In the data rows, the value 50 means zero.
Here are some numbered points:
[59,67,57,46,33,33,33,49,59,62,57,47] 0
[57,69,70,63,53,55,45,44,43,31,38,34] 1
[57,70,64,60,45,54,49,56,51,32,39,25] 2
[54,63,63,57,46,52,48,62,54,44,41,16] 3
[47,53,63,62,60,63,57,52,48,33,34,29] 4
[63,72,61,47,35,36,32,45,52,51,54,53] 5
[51,58,67,70,59,58,41,41,38,29,44,42] 6
[36,24,33,46,54,63,61,62,55,53,56,54] 7
[41,30,33,38,42,52,55,62,62,63,59,64] 8
[61,57,45,39,33,36,37,50,58,65,61,58] 9
[61,64,42,36,29,50,46,60,59,39,55,55] 10
[39,23,36,58,54,68,52,54,48,41,58,63] 11
[46,27,43,57,60,72,54,49,39,33,49,63] 12
[37,28,35,53,52,62,60,63,62,57,52,36] 13
[42,47,45,43,36,41,37,56,65,65,65,59] 14
[51,56,62,63,61,63,56,49,44,31,36,30] 15
[61,61,51,41,33,38,35,47,50,54,60,69] 16
[50,55,59,62,59,63,60,51,47,32,34,28] 17
[35,26,43,49,44,61,44,58,58,51,62,66] 18
[63,74,68,55,45,40,33,37,42,43,49,52] 19
[34,26,34,49,49,59,56,62,61,56,58,54] 20
[55,61,67,65,59,57,43,38,34,29,44,49] 21
[53,50,42,36,34,38,41,54,58,64,63,68] 22
[37,28,33,42,45,56,59,66,62,59,57,55] 23
[63,71,61,49,36,35,33,40,50,55,55,56] 24
[51,62,63,60,55,57,56,55,51,35,33,24] 25
[38,27,32,40,47,54,57,62,61,64,58,60] 26
[60,59,44,39,33,35,39,49,57,64,61,60] 27
[48,55,63,66,60,62,50,50,48,37,39,23] 28
[35,26,39,44,47,54,47,60,61,63,62,60] 29
[39,29,48,60,63,70,55,49,42,36,48,57] 30
[55,59,66,68,54,48,32,31,36,42,52,55] 31
[50,61,51,41,33,34,39,60,68,65,57,45] 32
[61,76,66,54,39,35,33,43,52,50,50,43] 33
[41,31,31,42,45,52,50,54,56,60,64,72] 34
[48,59,63,63,61,59,54,53,46,35,37,24] 35
[44,47,65,64,61,67,45,43,39,26,45,53] 36
[58,74,72,61,52,47,37,40,41,35,43,42] 37
[40,25,34,43,46,54,50,54,56,62,63,71] 38
[45,48,61,64,63,59,44,36,35,32,48,66] 39
[35,27,44,52,58,66,62,63,57,49,45,42] 40
[45,50,64,71,62,63,46,46,43,35,44,32] 41
Which five points above are nearest to each new point? Their numbers follow each, nearest first.
[46,42,43,52,39,58,54,65,71,52,49,26] 13 40 3 23 20
[64,67,71,60,51,50,37,41,39,37,42,41] 37 1 19 21 6
[62,68,57,43,32,34,35,51,56,59,55,49] 0 5 24 9 27
[54,48,57,60,52,58,44,35,34,31,49,76] 39 36 31 21 12
[61,67,57,44,32,34,34,48,58,60,56,50] 0 5 24 9 27
[64,72,69,57,47,43,31,38,41,42,49,47] 19 37 33 31 5
[62,74,68,57,45,40,32,37,43,43,50,50] 19 33 37 24 5
[57,67,69,63,54,54,38,40,36,27,44,49] 21 37 6 1 31
[40,37,52,60,65,68,62,54,45,35,40,42] 30 4 40 17 15
[33,28,36,51,48,60,55,62,63,52,57,52] 20 7 23 13 29
[42,50,66,62,48,49,22,43,47,45,63,63] 31 39 19 24 16
[63,76,67,58,49,46,42,45,40,33,41,41] 37 1 19 2 21
[63,76,68,56,47,40,34,39,42,41,48,48] 19 37 33 5 24
[56,65,72,64,51,47,29,34,40,39,50,53] 31 19 37 21 6
[60,73,70,63,50,47,39,41,41,33,42,41] 37 1 19 21 6
[63,76,67,54,46,40,34,37,42,42,49,54] 19 33 37 24 5
[44,32,32,45,43,62,60,66,67,55,53,36] 13 23 20 7 40
[38,44,64,71,59,55,36,42,52,54,53,32] 41 28 6 35 31
[62,72,66,54,42,39,30,37,44,45,53,57] 19 24 5 33 31
[36,29,46,58,60,68,61,60,51,43,46,40] 40 30 13 7 11
[59,76,72,57,43,38,33,44,50,47,46,38] 33 19 37 5 24
[61,75,67,54,43,37,32,38,44,44,51,56] 19 24 33 5 37
[46,53,62,67,61,58,41,35,36,30,49,61] 39 36 21 6 31
[34,23,37,48,50,60,53,61,60,59,59,53] 20 7 29 23 26
[58,66,66,63,55,56,47,46,39,30,39,34] 1 6 15 21 37
[51,55,62,62,59,53,39,39,30,31,51,67] 39 21 31 36 6
[58,61,48,47,36,39,31,42,50,54,64,70] 16 27 9 24 22
[63,74,66,57,45,40,33,36,42,43,50,50] 19 33 37 24 5
[42,30,33,41,40,49,51,59,63,65,62,64] 8 26 34 29 38
[53,66,70,64,56,56,45,48,45,30,38,30] 1 35 2 15 25
[61,75,68,56,44,38,34,37,42,43,50,56] 19 33 24 5 37
[57,68,68,62,53,53,40,36,37,27,44,56] 21 37 6 31 1
[55,53,58,58,52,54,37,34,34,33,54,74] 39 31 21 36 6
[64,71,59,44,31,36,37,51,53,51,52,52] 5 24 0 33 16
[57,68,65,61,58,57,46,47,39,27,41,33] 1 6 15 21 35
[56,60,60,64,58,56,44,39,30,26,47,56] 21 6 39 36 31
[39,29,35,47,48,59,64,66,64,60,50,38] 13 23 20 40 7
[36,28,43,56,63,69,63,56,49,44,47,44] 40 30 7 13 11
[55,47,43,37,31,42,38,53,60,64,63,65] 22 9 27 14 16
[54,66,68,64,57,56,45,39,37,27,40,47] 21 6 1 37 36
[58,68,56,46,30,33,37,51,62,59,55,49] 0 5 32 24 9
[50,69,76,65,54,47,29,38,44,39,48,43] 37 31 19 6 1
[45,34,37,40,45,58,61,72,64,58,49,34] 13 23 40 20 7
[33,28,43,51,55,64,60,63,61,49,48,45] 40 13 7 20 23
[59,61,56,61,57,61,43,40,33,22,48,53] 21 6 36 39 31
[38,26,35,45,52,60,63,65,62,60,50,42] 13 7 23 20 40
[51,53,43,39,34,48,56,70,68,57,48,33] 32 10 13 23 14
[58,64,61,62,48,52,32,33,37,32,55,60] 31 21 19 37 6
[56,62,70,56,51,62,48,53,42,24,34,43] 1 15 21 6 2
[60,72,70,63,51,49,38,38,41,35,44,39] 37 1 19 21 6
[59,71,72,63,52,47,37,39,42,38,43,38] 37 1 19 21 6
[41,38,45,53,53,65,67,66,58,44,40,30] 40 13 17 4 7
[56,67,70,62,56,51,38,36,35,31,45,56] 21 37 31 6 19
[47,59,64,61,56,58,40,38,37,23,49,67] 39 21 36 6 31
[48,55,61,64,62,57,40,36,34,29,50,63] 39 21 36 31 6
[43,42,55,49,46,52,46,66,69,64,48,23] 13 3 32 40 23
[47,45,52,52,43,59,53,69,65,51,44,20] 3 13 25 40 28
[61,69,65,64,53,52,46,40,39,32,40,37] 1 37 21 6 2
[45,26,44,46,39,66,40,52,59,47,60,72] 18 38 34 29 11
[58,69,68,64,54,55,42,40,41,29,42,38] 1 37 6 21 2
[46,46,51,50,36,42,27,50,59,62,68,62] 14 22 9 27 16
[60,69,70,63,52,52,42,44,41,32,40,36] 1 37 6 21 2
[56,72,70,55,43,42,22,43,52,47,55,44] 33 19 5 24 37
